In the rows, zero is written as 128.
R: rows in several groups, each row roughly a mix of its group's directions:
R (113 x 11):
88 107 97 129 88 80 106 164 158 160 126
113 126 95 114 81 145 124 186 160 88 151
173 84 102 123 110 108 151 156 77 138 93
107 157 108 73 147 154 139 135 172 145 178
152 110 90 84 175 172 111 92 142 140 143
118 67 131 178 114 159 151 125 142 98 92
126 162 92 85 160 86 118 109 129 183 122
101 116 88 129 141 83 100 154 156 90 81
131 109 165 158 135 99 181 74 148 98 135
154 93 160 185 127 92 120 118 104 112 82
89 114 136 103 141 186 120 194 145 128 132
117 116 172 154 83 112 175 162 99 129 94
67 99 106 153 116 141 98 177 141 116 158
144 127 98 89 126 182 161 126 128 108 188
147 111 177 144 110 132 123 103 53 125 104
151 117 108 106 129 177 156 105 137 90 190
128 157 81 81 138 140 127 143 179 148 172
106 87 152 105 109 128 162 147 119 75 178
137 89 103 120 94 112 153 132 69 129 76
152 90 148 137 100 75 125 112 85 118 81
148 146 174 124 126 173 165 104 112 170 169
120 143 135 156 129 121 83 149 149 150 205
138 134 160 153 156 129 77 106 103 179 170
184 170 154 94 99 135 155 85 119 139 117
137 99 159 178 123 119 106 133 78 122 73
79 179 130 129 165 86 89 103 138 139 136
76 65 146 149 131 130 118 143 114 178 115
66 162 114 146 133 147 154 104 181 111 145
148 128 149 133 166 90 142 71 110 158 82
102 65 144 172 115 157 154 128 137 99 96
155 100 163 136 108 94 141 109 133 201 144
140 145 169 135 109 164 168 90 107 166 171
114 131 91 74 162 142 88 106 148 168 153
99 115 102 122 102 152 109 197 156 100 158
112 115 91 122 69 102 110 174 153 168 132
155 114 119 94 86 144 201 132 130 109 102
173 55 119 125 119 173 142 139 132 103 131
119 131 148 140 171 127 53 147 128 165 156
145 105 127 100 138 124 180 110 113 121 54
102 121 103 120 80 163 86 177 127 98 152
155 75 98 99 141 159 126 77 129 90 140
157 103 115 107 149 130 204 132 128 105 88
95 173 115 118 142 90 78 126 141 180 122
141 81 155 175 100 135 165 147 119 83 104
141 151 163 145 123 166 153 88 100 158 183
110 132 90 76 152 151 145 142 182 130 168
148 92 164 178 136 109 119 138 86 129 75
123 124 140 95 105 179 165 132 116 90 185
133 157 169 132 119 165 172 107 131 160 184
122 105 179 127 192 142 121 95 109 87 133
113 137 125 94 134 190 116 113 145 93 186
119 108 153 181 130 78 126 145 123 132 66
120 177 125 126 135 162 128 140 172 120 197
128 148 105 76 159 138 144 153 172 164 170
80 114 100 138 118 156 99 186 142 97 158
161 107 162 200 135 103 125 120 103 122 93
166 197 136 109 106 116 108 77 123 115 121
119 119 152 155 126 65 131 136 115 156 64
114 148 185 148 109 78 97 124 102 148 90
142 133 100 132 53 132 139 174 135 166 120
127 181 107 91 174 112 133 89 117 170 119
128 164 99 81 91 156 89 157 118 125 167
170 83 127 142 167 130 197 113 129 135 131
67 68 126 170 144 133 133 150 120 150 144
101 62 144 158 96 158 155 143 138 93 120
159 67 117 122 120 94 150 149 91 127 81
83 72 96 166 136 126 111 171 123 117 150
119 141 148 159 102 123 77 115 124 168 191
117 142 164 158 115 94 113 88 138 189 160
127 131 89 95 172 156 81 96 151 167 132
158 106 173 181 135 90 120 131 96 137 87
83 139 123 142 120 126 57 164 154 129 161
123 165 110 74 99 135 75 140 146 121 170
140 148 162 127 203 134 107 85 110 106 128
165 84 142 134 135 80 91 142 108 139 77
97 150 99 89 145 170 124 140 176 122 175
129 105 93 97 121 142 166 177 146 79 95
131 128 104 84 183 150 80 97 145 151 150
139 188 109 85 148 81 133 117 112 169 134
123 125 166 143 130 77 98 158 109 162 74
133 172 106 85 153 89 101 120 125 186 128
70 74 123 175 147 113 158 119 116 142 119
124 66 112 102 118 176 176 123 132 102 147
79 171 132 117 161 175 134 122 166 145 162
155 179 148 101 171 166 138 89 99 123 144
180 148 171 109 127 160 153 115 119 170 167
146 114 127 102 101 170 195 129 110 93 159
115 183 139 153 154 152 93 108 175 137 165
115 168 110 70 121 166 87 144 118 156 156
78 84 95 168 164 137 124 159 115 100 139
123 121 98 62 114 148 64 134 130 110 140
132 108 154 154 120 119 97 104 69 138 67
98 77 136 162 110 117 120 158 138 175 174
93 79 122 137 99 148 121 189 144 145 163
118 160 147 159 183 143 109 80 130 82 133
141 124 76 92 83 164 139 144 142 177 135
137 185 104 77 155 119 100 111 128 152 168
170 158 172 124 173 140 139 103 90 91 141
120 151 89 134 52 125 133 166 148 155 136
107 142 148 187 81 87 134 159 133 96 121
104 112 78 133 128 147 127 179 135 65 140
157 96 127 88 120 128 190 143 135 128 74
114 113 138 149 159 90 79 127 135 172 75
89 113 149 169 94 66 133 161 133 105 120
176 85 157 163 145 72 146 114 135 121 108
90 153 167 144 158 168 156 78 142 128 154
149 144 159 146 181 96 150 74 124 164 123
138 136 123 104 115 185 161 126 114 100 194
154 178 107 85 142 89 90 133 127 155 163
95 138 111 92 155 174 167 117 166 125 171
112 152 165 133 180 163 142 120 171 134 176
119 173 154 170 157 149 114 140 178 125 172
116 149 167 166 87 92 166 154 107 90 127

which group is each row in? (one row of each group first):
150 80 141 104 137 143 188 87 90 120 131
S
142 128 91 114 64 108 116 178 148 140 162
L
169 185 137 106 144 106 125 75 125 117 92
W

86 120 138 141 119 94 95 158 115 141 58
S
120 130 90 89 168 160 160 140 174 145 164
S
162 110 171 171 126 90 109 116 89 139 87
S
138 123 156 164 127 165 197 128 84 120 146
S
154 181 109 83 164 100 141 103 108 165 128
L
125 109 127 123 98 168 133 144 142 70 190
L
135 126 147 146 144 143 63 139 109 165 184
W
89 119 118 124 75 184 138 165 127 108 160
W
149 118 81 98 191 140 118 79 145 136 127
L
105 164 147 131 154 173 95 108 167 114 177
S
128 154 74 78 103 168 92 131 125 128 159
S
